In the data rows, 128 means zero.
Here are some numbered points:
[134  98  97  95 111 100 134  96 155  98 123  93 108 121 147 130  96 137
 109 117  94 198 102 158 176 144 109] 0
[ 95  94  90  90 116  88  97  90 107  90 131  90 108 130 103 136  93 108
 114 129  88 191  99 109 201 104 113] 1
[117 207 203 208 116 198 105 186 100 215  84 184 121  86  98  83 207 100
 105  84 179 125 170 104 141  91 116] 2
[133 137 134 128 180 135 144 135 141 131 125 145 171 128 136 124 138 132
 165 131 138 115 131 147 131 137 180] 3
[204 135 141 146 106 140 178 151 173 146 113 129 117 110 173 110 138 178
 109 112 139  99 130 189  94 169 111] 4
[ 98  79  79  75 116  81 105  78  95  79 189  83 108 174 107 179  78 114
 133 201  78 110  91  96 106  99 116] 5
[183 119 123 126 110 124 177 125 173 125 116 115 113 113 179 118 120 175
 108 119 123 109 119 180  91 177 108] 6
[123  85  86  92 122  88 122  85 111  86 173  92 116 171 131 178  82 127
 142 180  89 110  97 116 113 130 124] 7
[ 99  81  76  76 119  86 106  80  94  79 196  84 109 178 108 186  78 121
 133 184  82 112  92  97 119 102 116] 8
[132 188 194 194 114 183 135 184 126 197  89 173 114  87 123  86 187 137
 102  87 192 114 176 120 112 124 112] 9
[125 131 129 124 185 128 121 128 151 126 130 148 181 132 127 131 132 112
 172 134 136 110 127 122 112 136 185] 10
[ 93 106  99  95 125  97  97  98 108  99 136  98 120 135 103 148 104  99
 125 135  93 184 109 106 192 108 128] 11
[113  96  93  95 131  93 129  95 117  96 185  99 122 177 133 179  95 147
 152 178  98 132 103 120 131 136 132] 12
[ 94  91  91  88 105  98  96  96 108  90 125  94 105 130 103 127  91 101
 108 121  90 195  95 112 239 105 106] 13
[112 146 140 127 179 134 116 132 131 135 123 145 190 125 116 125 146 108
 165 123 137 116 138 117 123 111 177] 14
[121 117 116 113 158 116 119 116 143 114 139 139 163 144 123 142 120 124
 149 143 126 150 121 118 172 125 156] 15
[105  82  79  85 122  85 108  80  97  80 190  86 110 176 114 181  79 113
 135 176  82 108  92  98 105 105 117] 16
[126 206 205 217 111 193 114 186 106 217  79 176 115  78 104  76 204 101
 101  77 183 111 172 107 112 105 111] 17
[102 103 100  98 136 101 104 100 123  98 127 115 137 131 109 130 102 105
 127 130 106 184 104 110 209 115 131] 18
[ 96  88  91  91 110  92 100  94 105  90 144  91 104 147 105 142  89 109
 117 139  91 192  96 107 201 108 108] 19
[191 126 129 132 111 130 181 128 168 128 116 121 115 113 173 113 126 173
 114 116 128  98 129 182  90 169 113] 20
[182 112 115 119 114 114 175 117 165 115 143 107 113 140 192 147 113 168
 120 152 112 105 114 168  93 187 112] 21
[106  98  95 100 154  93 116  95 108  95 173 107 138 169 117 175  99 131
 172 196  99 118 103 110 114 124 150] 22
[128 122 123 119 163 122 140 121 138 120 136 139 166 138 133 133 124 126
 167 139 128 123 124 134 141 137 165] 23
[112 160 152 153 187 143 114 143 127 149 126 146 174 127 113 126 159 103
 176 129 146 131 154 117 133 117 185] 24
[ 99  85  84  87 134  84 107  85  98  84 170  96 125 170 109 176  88 116
 158 162  91 107  95  98 115 111 136] 25
[101 116 110 102 138 105 103 105 111 106 144 107 132 143 108 162 118 109
 138 146 104 182 117 108 180  99 141] 26
[130 177 185 179 117 187 115 225 108 180  89 178 120  92 105  85 179 105
 107  88 193 134 174 110 132 101 119] 27
New points follow, each followed by the numbers of its five nearest points above, looking only along the 2 directions in which the numbered points spread most, nearest first.
[177 131 135 137 111 133 178 133 167 139 126 126 113 121 178 121 135 190
 112 124 130 100 134 177  93 185 109] -> 20 6 4 21 3
[103  93  94  94 134  91 111  94 110  93 172 110 133 177 115 176  98 125
 149 175 100 124 104 108 123 112 135] -> 22 25 12 16 7
[103  84  80  81 120  82 111  82  99  82 186  88 114 190 113 179  80 124
 136 181  85 112  92 103 107 114 119] -> 16 5 8 25 7
[106  93  90  94 117  89 113  90 117  89 155  91 112 148 118 156  95 123
 129 147  89 188  99 119 184 116 119] -> 19 25 1 22 11
[151 187 192 187 112 186 131 210 124 197  85 173 113  84 123  82 187 117
 101  88 182 114 171 131 112 124 110] -> 9 17 27 2 24
[189 122 122 118 109 122 174 126 178 125 117 114 117 113 184 114 123 187
 109 113 116 112 123 184  97 185 110] -> 6 20 21 4 3
[ 99  81  81  80 123  79 107  80  98  79 178  88 114 179 111 174  84 126
 139 178  82 108  93 101 109 113 120] -> 16 8 5 25 7
[142 131 130 136 170 129 138 127 176 127 128 140 185 131 147 127 136 130
 160 128 132 115 129 140 118 149 171] -> 3 10 23 14 15
[166 159 161 171 115 163 171 158 174 167 120 152 119 117 170 120 160 173
 112 121 155 102 161 177  97 172 113] -> 4 20 6 3 10
[106  87  86  83 129  86 115  87 105  89 179  95 120 185 119 175  86 120
 146 178  93 133  94 108 130 115 127] -> 25 16 8 5 22
[117 136 133 131 188 134 116 135 134 133 133 163 184 135 118 133 136 110
 188 133 149 110 136 119 113 121 189] -> 14 10 3 24 23
[151 181 190 185 113 195 128 200 121 184  87 183 120  88 118  84 183 113
 105  89 194 119 177 125 126 113 116] -> 9 27 17 2 24
[115 164 155 151 185 149 117 146 132 152 129 149 177 132 116 133 163 112
 179 132 150 133 159 118 133 116 188] -> 24 14 3 10 23
[103  94  91  86 146  93 109  93 105  91 166 106 139 173 113 168  95 123
 172 166  98 109 102 104 112 115 150] -> 22 25 12 7 16
[189 133 132 141 141 135 174 129 225 136 120 129 152 118 192 116 133 165
 132 124 132 110 131 176 107 190 140] -> 20 4 6 21 3
[104  88  85  90 130  84 109  84 102  86 174  97 123 177 114 172  84 125
 152 173  92 111  95 103 107 103 132] -> 25 16 22 12 7
[162 117 120 125 113 121 178 119 161 124 147 112 114 145 178 143 117 182
 122 143 115 106 121 169 100 183 113] -> 21 6 20 4 23
[160 129 132 133 114 136 182 128 163 137 149 124 115 143 184 147 130 216
 123 145 130 109 134 166 103 184 114] -> 6 20 21 4 3
[200 121 125 131 108 123 179 128 171 128 126 115 113 123 181 127 123 174
 111 131 121  99 121 177  95 182 110] -> 6 20 21 4 3
[176 116 119 121 110 120 181 119 178 121 120 111 116 118 195 120 116 178
 109 123 114 114 117 187  98 199 111] -> 6 21 20 4 3
[116 153 151 162 164 158 117 157 131 152 135 198 195 136 115 133 154 117
 165 137 178 110 157 115 116 112 168] -> 24 14 3 10 23
[116 138 135 137 182 137 120 137 135 134 122 143 176 124 117 119 138 115
 167 121 134 111 128 117 124 116 184] -> 14 10 24 3 23
[119 132 128 126 178 124 120 128 144 127 134 146 179 135 124 134 130 124
 172 136 134 112 131 122 116 123 183] -> 10 23 3 14 15
[114 138 133 130 227 127 114 133 135 132 128 149 206 130 117 129 136 112
 176 125 137 111 132 117 118 117 226] -> 14 10 3 24 23
[183 115 121 119 108 118 192 120 171 124 117 112 113 114 187 115 115 184
 108 118 118 101 118 177  94 186 109] -> 6 20 21 4 3
[125 129 127 120 176 128 134 129 138 126 131 143 172 133 129 129 131 129
 168 136 132 110 129 134 121 128 175] -> 10 23 3 14 15
[175 120 122 119 118 123 175 119 198 124 117 116 130 115 189 116 122 172
 115 113 120 140 121 201 125 186 120] -> 6 20 21 4 3
[184 128 133 141 115 132 183 133 170 133 114 125 117 111 175 111 131 173
 113 112 128  99 131 194  99 180 113] -> 20 4 6 21 3
[133 183 185 185 119 195 116 191 109 183  87 200 130  88 107  86 185 102
 111  86 196 114 182 111 122 109 120] -> 27 17 9 2 24
[108 109 107 105 173 109 112 107 114 106 162 125 159 164 115 162 111 126
 195 162 114 114 114 107 121 113 173] -> 0 15 22 26 12
[109  86  84  86 122  85 122  84 108  86 174  90 112 173 122 173  88 127
 140 173  87 110  95 116 110 119 121] -> 7 12 22 16 25
[ 98  88  86  86 101  85  98  88 111  86 127  86  99 130 107 129  87  97
 105 127  85 195  95 116 194 107 100] -> 19 1 11 13 18
[123 181 181 177 132 185 114 189 111 181 101 232 156 104 105 102 180 104
 128 101 214 111 185 107 118 111 134] -> 27 9 17 2 24
[ 93  89  90  88 111  93  96  92 105  88 124  89 104 127 101 131  90 103
 108 117  87 196  97 106 191 104 108] -> 1 11 19 13 18
[125 192 187 188 120 185 116 194 108 188  83 177 121  85 105  81 192 110
 111  88 222 110 255 111 113 109 120] -> 17 27 2 9 24
[104  85  83  86 123  85 113  82 101  83 179  89 114 178 116 172  82 131
 138 192  86 111  94 104 112 113 122] -> 16 25 8 5 7
[116 136 136 135 165 138 116 142 132 134 136 177 182 139 116 139 137 113
 158 140 160 112 142 113 116 115 165] -> 14 10 24 3 23
[124 182 185 181 132 190 108 196 106 186  99 182 129 104 102 100 181 101
 116 101 181 151 165 108 157  95 133] -> 27 2 17 9 24
[176 117 119 116 113 116 178 120 184 121 116 111 119 113 184 116 116 173
 110 114 115 125 118 187 113 184 112] -> 6 20 21 4 3
[ 97  90  89  88 107  88 103  89 112  90 138  88 106 135 109 141  93 111
 116 135  87 188  98 113 181 107 111] -> 19 1 11 13 26
[107  84  84  91 122  87 114  84 103  84 175  92 117 219 118 180  85 127
 140 175  88 121  97 106 119 115 123] -> 16 25 8 5 7
